In the data rows, the value 128 means zero.
Here are some points:
[143, 151, 117, 114, 109, 103, 159, 123]
[142, 150, 109, 99, 108, 81, 148, 149]
[131, 114, 103, 113, 128, 148, 107, 150]
[157, 176, 82, 108, 126, 112, 91, 95]
[124, 146, 156, 111, 180, 152, 111, 70]
[170, 115, 106, 145, 105, 69, 125, 166]
[152, 149, 137, 107, 181, 152, 109, 85]
[154, 113, 90, 142, 109, 100, 133, 147]
[112, 105, 130, 196, 120, 121, 187, 128]
[126, 128, 127, 129, 115, 168, 127, 157]
[112, 143, 145, 115, 155, 135, 82, 72]
[126, 152, 98, 123, 120, 109, 112, 67]
[114, 116, 146, 139, 137, 137, 130, 153]
[127, 146, 150, 101, 151, 129, 86, 73]
[129, 123, 107, 108, 122, 130, 102, 139]
[118, 146, 140, 120, 170, 179, 146, 89]
[144, 114, 83, 189, 98, 94, 134, 147]
[160, 164, 97, 72, 112, 99, 131, 170]
[153, 126, 148, 134, 151, 166, 130, 131]
14 more points follow, each with its number after it:
[161, 121, 113, 103, 134, 147, 120, 173] 0
[123, 147, 161, 128, 165, 141, 92, 86] 1
[109, 112, 103, 145, 139, 171, 150, 169] 2
[118, 120, 170, 136, 147, 134, 130, 122] 3
[164, 154, 121, 90, 103, 100, 92, 136] 4
[124, 118, 146, 187, 88, 91, 166, 140] 5
[112, 121, 167, 146, 98, 129, 141, 118] 6
[110, 152, 134, 129, 168, 165, 112, 92] 7
[96, 122, 110, 109, 119, 177, 114, 142] 8
[124, 118, 146, 120, 129, 149, 126, 124] 9
[131, 137, 155, 103, 161, 164, 116, 57] 10
[101, 136, 104, 101, 106, 127, 127, 128] 11
[144, 134, 142, 98, 94, 96, 139, 166] 12
[158, 149, 128, 94, 93, 106, 113, 131] 13
Which three of these numbered points are nearest to each point below, ignoring the 2 directions in which the first points spread most? Their numbers follow each, nearest first.
[123, 127, 134, 132, 125, 120, 122, 135] > 3 9 1
[130, 122, 138, 129, 160, 144, 112, 153] > 0 9 4
[137, 166, 135, 97, 168, 132, 140, 85] > 10 7 3
[138, 109, 126, 129, 123, 132, 128, 119] > 10 9 4
[118, 120, 147, 94, 134, 122, 122, 156] > 12 9 3
[117, 121, 145, 115, 150, 182, 125, 125] > 9 0 2
[120, 94, 141, 152, 136, 122, 106, 125] > 1 3 4
